In the rows, zero is written as 128.
First come named moves, each a turn or a mirror, each shown by rows before and after it. For each pair of rows after them, which moves, in which order, take the first row to the second? The first pair is done for you.
J_147 (before |-> after):
[138 109 152 135 164  86 104 183 151 125 100 120 111 132] |-> [133 100 148 127 162  87 113 188 152 123 101 112 117 134]
[136 150 150 118 166 163 158  81 121 171 125 149 153 156] |-> [128 139 144 112 166 154 162  83 124 170 134 139 160 155]
[132  56 116  45 135 127 158 146  84 140 141  98 105 143] |-> [188 104 172  87 101 155 106 150  67 140  94 156  91 157]
[138 141 137 147 130  82 102 170 134 117  95 119 152  98] |-> [121 135 118 139 142  72 120 170 141 120 114 105 155 101]
J_470 (before |-> after):
[163  89 149  79 151  92 141  96 102 127 104 133 156 152] |-> [155 102 126 102 168  64 132 111 113 130  96 120 163 146]
[120 118 157 106 105 136 139 115 128 120 122 126 126 131] |-> [107 108 137 103 121 106 133 134 142 122 121 114 129 124]
[ 99 126 143  99 120 177 165  62  64  94 142 155 125 149] |-> [ 76  82 119  60 155 111 176 103  86  86 151 115 125 143]
J_509 (before |-> after):
[115  98 107  98 148  93 140 126 153 152 141  90 131 121] |-> [110 119  87 123 136 112 139 103 152 154 151  84 141 115]
[141 145 125 155 134  88 106 135 124 152 102 140 138 118] |-> [144 143 132 157 131  89 101 139 128 147 103 138 139 111]
[109 109 134  99 131 137 140 127 123 125 147 120 120 131] |-> [109 118 133 115 123 151 146 113 124 127 153 119 127 129]
[140  99 117 164 116  63 108 169 141 133 141 102 139 129] |-> [123 131 100 191 110  99 117 135 140 148 149  99 151 125]
J_850 (before |-> after):
[117 107 117  88 127 123 139 127 136 129 134 107 119 130] |-> [112 152  94 136 129 128 130 118 142 137 129 104 141 117]
[166  95 199 103 124 142 113 158 126 137 102 184  97 139] |-> [134 101 141 128 163  70 113 196 156 152 105 137 116 106]
[152 152 144 159 113 138 103 131 110 128 111 147 130 129] |-> [148 103 155 107 126 123 117 147 115 120 120 145 111 131]

Each pair is 2 to 3 moves apart.
[155 201 135 211  85 166  77  90 107 170 109 183 137 126] |-> [146 204 109 225 103 134  76  98 120 178 106 164 152 117]	J_850 then J_850 then J_850
[154 174 127 166 109 149  88 120 118 141  89 148 153 113] |-> [170 153 149 139 107 123  73 149 121 131  74 159 137 123]	J_147 then J_509 then J_147
[112 106 152 103 112 149 145  96 109  92 144 160 133 138] |-> [126 151 153 172 128  94  91 141 123  99 104 160 141 116]	J_470 then J_470 then J_147
[ 99 166 108 177 109 129 106  99 156 126  86 105 136 121] |-> [104 154 121 158  92 163 125  74 135 121 104 112 130 128]	J_147 then J_470
[161 172 201 148  85 205 113 112 101 118 112 194 113 162] |-> [ 70 163  57 187 157  95 149 139 163 135 154  66 170 103]	J_470 then J_850 then J_509
[149 123 139 157 123  98 111 168 125  95  93 148 111 125] |-> [108  95  94 115 117 143 178 109 123  96 150 116 122 122]	J_509 then J_470 then J_147
[126  83 139  55 143 116 147 117 127 127 133 149  96 162] |-> [131  92 143  75 162  71 119 153 137 128 110 148  93 153]	J_147 then J_470
[100  77 112  63 144 101 165 129 125 123 149 112 107 131] |-> [151  93 170  78 131 106 122 154 116 117 107 158  87 145]	J_147 then J_470
[ 95 129  88 111 124 126 171  94 139 121 152  86 159 110] |-> [146 173 144 139  83 174 126  84 117 117 109 147 146 129]	J_850 then J_470 then J_147
